One turn moves every row onto another: examples first, then more rows asked:
Solof: [-14  -1   4   0   5  -1  -9  22   3   2  -9   2  21  -2  -3   0  31   7
  -6 -13  -7   2  -7]
sumu: [ -4   8 -13  -5  -8   0  -2   9  -1  -9  10   4   2 -12 -13  21  -1  15
 -14  -2  -5  11 -10]
mumi: [-21   0   2  -3   4  -3 -23  15  -4  -4  -2   1  15  -3   9  -4  25   4
  -8   1  -6   7  -7]
Rume: [-18   2  -1  -7   2   3 -21  17   1  -4  -2   0  19   0  11  -4  25   3
  -5  -3  -8   4 -10]
pota: [-21  -4   8  -5   5  -1 -21  13  -5  -9  -2   3  17  -6   8  -6  19   7
  -7  -2  -4   7  -8]
saze: [ -4  11 -19  -5  -9   0  -3  11   3  -5   9   3   1  -7 -12  22   5  12
 -14   0  -7  10 -10]
Sufar: [-20   2  -1  -5   3   0 -23  16  -1  -3  -2   0  17   0  10  -4  26   3
  -7   0  -8   5  -8]
Fatul: [ -8   0 -19  -5   0  -6  -5   5  -1  -1  13   7   2  -9 -16  19  12   4
  -1   5   0  20   0]
Kevub: [ -9   0 -12 -13  -7  -3  -7   2  -4 -14  13   2  12 -14 -19  14  -3  10
   0  -8  -2   9  -4]
duzo: [ -3   9 -16  -7 -10   3   0  11   3  -8  10   3   4  -9 -12  21   1  14
 -13  -3  -7   9 -12]
Sigef: [-14   9  15  -9  -4   0  -8   6   4  -9  -4   8  13   1  -6  -6  22   0
  -5  -9  -8  -4  -9]
lako: [-16   0   4   1   6  -4 -11  22   2   4  -9   2  20  -3  -4   0  32   7
  -7 -11  -7   3  -5]
Bubar: [-12   8 -23  -8  -5 -13 -14   6  -4  -3  13   0   5  -8 -19  18   9   6
  -5   3  -5  12   1]
ligur: [-16   7  18  -7  -2  -2  -9   5   1 -10  -4   9  12  -1  -7  -6  21   1
  -7  -8  -7  -2  -9]
Bod: [ -6   6 -23 -16 -11   1  -6   7   4  -8  13   0  15  -6 -16  16   5   6
   2  -9  -7   4  -6]
tir: [ -2   1 -22 -12  -6   6   1   7   7  -3  13   6  10  -6 -13  18  11   2
   4  -4  -2  13  -5]
gom: [ -6   3 -24  -7  -2  -3  -5   6   3   2  13   5   4  -6 -14  20  15   2
   0   4  -2  17  -1]
sozog: [ -3  10 -18  -6 -10   2  -1  11   3  -7   9   3   3  -7 -11  22   3  13
 -14  -2  -7   9 -11]
Ruzi: [-17  11  12  -5  -1  -8 -13   7   1  -4  -5   7   8   2  -7  -4  27  -2
  -9  -1  -9  -1  -5]
Met: [-17   7  18  -6  -1  -6 -11   5  -1  -9  -4   9  10  -2  -8  -5  22   0
  -8  -5  -6  -1  -6]
rik: [ -8  -3 -14  -6   0  -5  -4   3  -4  -4  13   8   2 -12 -16  18   8   6
  -1   4   2  21   1]
Gapo: [-10  10 -27 -11  -7  -9 -12   8   0  -1  13  -1   8  -4 -17  18  12   5
  -3   1  -8   9  -1]
nim: [ -7   9 -27 -14 -10  -3  -9   9   4  -4  13  -2  12  -3 -15  17  10   5
   0  -4  -8   5  -5]
vala: [-17  -3   9   3   7  -7 -12  19  -2   1  -9   3  17  -6  -6  -1  28   9
  -8 -10  -5   5  -4]
bop: [-18   0   1  -8   1   6 -19  16   1  -7  -1   1  21  -1  11  -5  22   5
  -4  -6  -7   3 -11]
sor: [ -7  -5 -11  -8  -1  -1  -1   2  -2  -8  13   9   5 -14 -17  17   4   7
   0  -1   3  19  -2]
pim: [ -4   3 -25 -10  -4   2  -2   8   6   1  13   5   8  -3 -13  19  15   2
   2   1  -3  14  -4]
ledi: [-17  -4  11   2   7  -5 -10  18  -2  -1  -9   4  19  -7  -6  -1  26   9
  -8 -12  -4   5  -5]
bobun: [-18   9  16  -4   0  -9 -12   5  -1  -6  -5   8   8   0  -7  -5  24  -1
  -9  -2  -7   0  -5]
kef: [-15  -5  11   0   6  -2  -9  19  -1  -2  -8   4  21  -7  -5  -2  25   9
  -6 -14  -4   4  -7]
diru: [-19  -4   8  -6   3   3 -20  13  -3 -10  -2   2  19  -6   9  -6  17   7
  -5  -5  -5   6 -10]
resa: [ -7   2 -17 -16 -10   2  -5   5   1 -13  13   1  15 -10 -17  14  -1   8
   2 -10  -5   6  -6]
mek: [-14  10  12  -9  -4   0  -8   8   6  -7  -4   7  14   3  -5  -5  25  -2
  -5  -8  -9  -5  -9]
mumu: [ -3   8 -14  -6  -9   2  -1  10   2  -9  10   4   2 -10 -13  21   0  14
 -13  -4  -6   9 -12]
lov: [ -5  -5 -12 -11  -4   4   1   3   1  -9  14   8   9 -13 -15  16   3   6
   3  -5   1  16  -5]
Kerik: [ -5   8 -14  -4  -7  -2  -3   9  -1  -8   9   4   0 -11 -13  21   1  14
 -15  -1  -5  12 -10]
sen: [-21  -2   5  -3   5  -3 -23  13  -5  -6  -2   2  15  -5   8  -5  22   6
  -8   0  -5   8  -7]
teru: [-12   1 -12 -10  -5  -9 -10   2  -7 -12  13   3   8 -15 -20  15  -1  10
  -3  -3  -2  13  -1]
Nade: [ -3  -3 -17 -13  -5   7   2   5   5  -7  13   7  11  -9 -14  16   6   4
   4  -6  -1  14  -6]
Nutu: [-13   4 -17  -8  -4 -13 -13   3  -8  -7  13   2   5 -12 -20  17   4   9
  -5   2  -3  14   1]
zef: [ -4  11 -18  -3  -8  -2  -4  11   1  -5   9   3   0  -8 -12  23   4  13
 -15   1  -7  11  -9]
girud: [-14  13  10  -8  -3  -3 -10   9   6  -4  -4   7  12   5  -5  -5  28  -2
  -7  -5 -10  -5  -9]
Rebon: [-16  -2   6   2   7  -7 -11  20  -1   3  -9   3  18  -4  -5   0  30   8
  -8  -9  -6   5  -4]
Bude: [-14  -2   6  -1   4   0  -8  22   3   1  -8   3  23  -4  -4  -1  28   7
  -5 -15  -6   1  -8]
suf: [-16  13  10  -6  -2  -6 -12   9   4  -3  -4   7  10   4  -5  -4  29  -2
  -8  -3 -10  -3  -6]
vobu: [-18  -2   5  -8   2   6 -18  14  -1  -9  -2   2  21  -3  10  -6  19   6
  -4  -7  -6   4 -12]
pema: [-14  -4   9  -1   5   0  -8  20   1  -1  -8   4  22  -6  -5  -2  25   8
  -5 -16  -5   2  -7]
diruv: [ -5  10 -15  -3  -8  -3  -4  10  -1  -6   9   3  -1 -10 -13  22   3  14
 -16   1  -6  12  -9]

pota moves to diru
Nade moves to tir
mumu moves to duzo
Now these:
Solof moves to lako
resa moves to Bod
suf moves to Ruzi

